array([4808, 9375, 1735, 4690, 7154]) -> 9375, 7154

array([-528, -312,   92,  517,  263]) -> 517, 263

array([ 13,  27,  12, -30,  42]) -> 42, 27

array([176,  84, 212,  22, 219]) -> 219, 212

array([213,   9, 132, 119,  83]) -> 213, 132

array([2910, 5618, 7790, 6995, 9017]) -> 9017, 7790

array([[ 531,  199,  287, -850],
       [  -7,  907, -589, -692]]) -> 907, 531

array([ 43,  36,  22,  28, -28,   2]) -> 43, 36
---
[[-44  26 -81 -29]
 [ 64 -63  54  -5]
 [-16 -72  14 -56]] gives -5

[[ 22 -33  22  29  31  -9 -25]
 [-72  57  29  28  61  59 -53]
 [-48  48 -48 -95  -8  17  80]] gives -53

[[  24  -64   -4 -102]
 [   4   28   44  -64]
 [  65   81  104   22]] gives -64

[[-51  55  27  36  30  24  -9]
 [ 22 -25 -74 -87 -68 -16  34]
 [-63  63  31  18  27  47  -1]] gives 34

[[ 65  56  87 -93 -36  38 -15]
 [ 86   4  72 -61  26  39 -20]
 [-39 -48 -79  45 -56  76 -73]] gives -20

[[-73 -73 -74  73]
 [-72  77 -64  18]
 [ 76  74 -72  72]] gives 18

[[-48  16 -19   3 -14 -23]
 [ 15 -42 -39  37  88  12]
 [  7 -10  64 -84   4 -24]] gives 12

[[ 42 -50   6 -23  39  -4  60]
 [ -3  -1  58   0  31 -23  50]
 [-78  70  25 -10  42  91  -2]] gives 50

[[ 41 -93 -23 103]
 [-26 -80  57 103]
 [-40 -71  67 101]] gives 103

[[ 60 -48   1  -9  11 -44]
 [-25 -24  72  24  86  49]
 [  4  83 -29  57  -9 -25]] gives 49
---
array([[ 894,    9, -307, -791],
       [-498,   97,  406,  103],
       [-511,   66,  353,  101]]) Answer: 894, 101

array([223, 551, 819, 573]) Answer: 223, 573

array([214,  94, 149, 132, 158,  38]) Answer: 214, 38

array([ 82,  35, 242, 121]) Answer: 82, 121

array([625, 611, 270, 507, 151, 876]) Answer: 625, 876

array([ 442, -305,  897, -648, -108]) Answer: 442, -108

array([[ 52, 168, 200,  47,  62],
       [ 32,  61,  83,  69,  79]]) Answer: 52, 79
---
Q:
[[ 102   51  -73  -73   77]
 [ -17  -94   81  -78 -102]]
A: -73

Q:
[[ 42 -50 -30 -78 -62 -52]
 [-93  41  37 100  82  81]
 [-41  56 -23  31  15 -20]]
A: 100

Q:
[[ 64  61  91 -92]
 [-31  51  19  33]]
A: 61

Q:
[[ 98  16  75 -12 -12 -19  17]
 [-67  19 -45 -27 -26 -62 -14]]
A: -12

Q:
[[ 82 -59 -39 -90 -72 -51  86]
 [ 68 -87  -5 -76 -52   1  90]]
A: -72

Q:
[[-43 -52 -24  67 -80 -25 -71]
 [ 21  26  62 -56  31   5  74]]
A: -80

Q:
[[102  68 -77  71  27 100 -86]
 [ 61  22 -29  25 -58  77 -42]]
A: 27

Q:
[[ 4 58 68 29  4 29 71]
 [69 38  7 21 68 98 60]]
A: 4

Q:
[[ 68  60  32 -53]
 [  3  96 -15  59]]
A: 60
---
35	47	-3	-62	20	-15	-41
48	41	-1	-13	-4	-4	-55
51	88	11	-73	27	-8	-20
out -8

-12	-57	-30	-17	52
18	49	38	22	-53
-16	-89	-47	-18	85
out -18

7	1	2	36
11	1	2	79
5	5	4	7
out 4

17	16	17	11
-9	-91	-36	29
-41	-74	-9	16
out -9

-70	53	17	63	-32	-7
-30	13	8	88	-3	22
18	20	-16	8	-40	11
out -40

3	-2	32	-51
0	-3	16	-31
10	40	29	-78
out 29

3	-60	13	-11	-28	71
-15	-44	9	-54	-58	102
18	43	-53	-30	11	-57
out 11

-47	-20	30	18	-85	-91
-33	9	2	-10	-63	-72
-4	-63	13	2	44	25
out 44

56	15	-7	-42	-40	29	-19
65	26	-14	7	-40	-35	-1
38	79	3	14	-18	-8	-7
out -8
---
(16.145, -5.786, -14.192, -0.583, -3.687): -0.583
((28.8, -109.4, 81.2, 26.9, -12.4, -9.0), (-92.7, 161.6, 3.3, -6.6, 84.7, 56.3), (199.1, -164.8, -66.5, 33.4, 29.4, -28.7)): 161.6
((1.837, 0.412, 0.259, 0.247, 2.274, -0.445, 0.381), (0.935, -1.148, -0.343, -1.999, 0.893, 1.940, 0.378)): 1.940
(-0.37, -0.64, -1.27, 0.12, 0.98): 0.12
((19.741, 21.886, 20.031, -13.184, -7.737, 8.235, 19.881), (22.328, 10.017, 9.288, -12.325, 5.266, 10.886, 5.827)): 21.886
(-8.684, -17.686, 11.192, -14.081): -8.684
(4.2, -10.1, -8.9, -12.6, 14.1): 4.2
---
Q:
6  3  1  1  3
8  6  2  4  6
5  4  3  3  5
A: 5

Q: 234   19  199  114
A: 114

Q:
3966  2997  9697  7514
7426  9376  2738  3833
A: 3833

Q:
75  47  15  24  19  23  23
11  29  42  45  46  42  47
A: 47

Q: -866   818   -15  -743   362  -537  -601
A: -601

Q:
4127  4027  6209  8204
4250  4203  4902  4776
4374  3385  3588  1734
A: 1734

Q: -27   28   22    4  -38
A: -38

Q: 29  95  17  51
A: 51
---
[196  51  11 178] -> 178, 196

[8 0 7 7 6 8] -> 8, 8

[788 686 720 133 592  61] -> 61, 788

[70 91  6 53 98] -> 98, 70

[680 733 826 158] -> 158, 680

[[4841 5449 4800 4838 5255]
 [2735 6061 2953 8029 5189]
 [4919 5165 4887 5624 5208]] -> 5255, 4919

[-156  300 -703  973 -441 -205 -414] -> -414, -156

[ 953 -998 -784  267] -> 267, 953
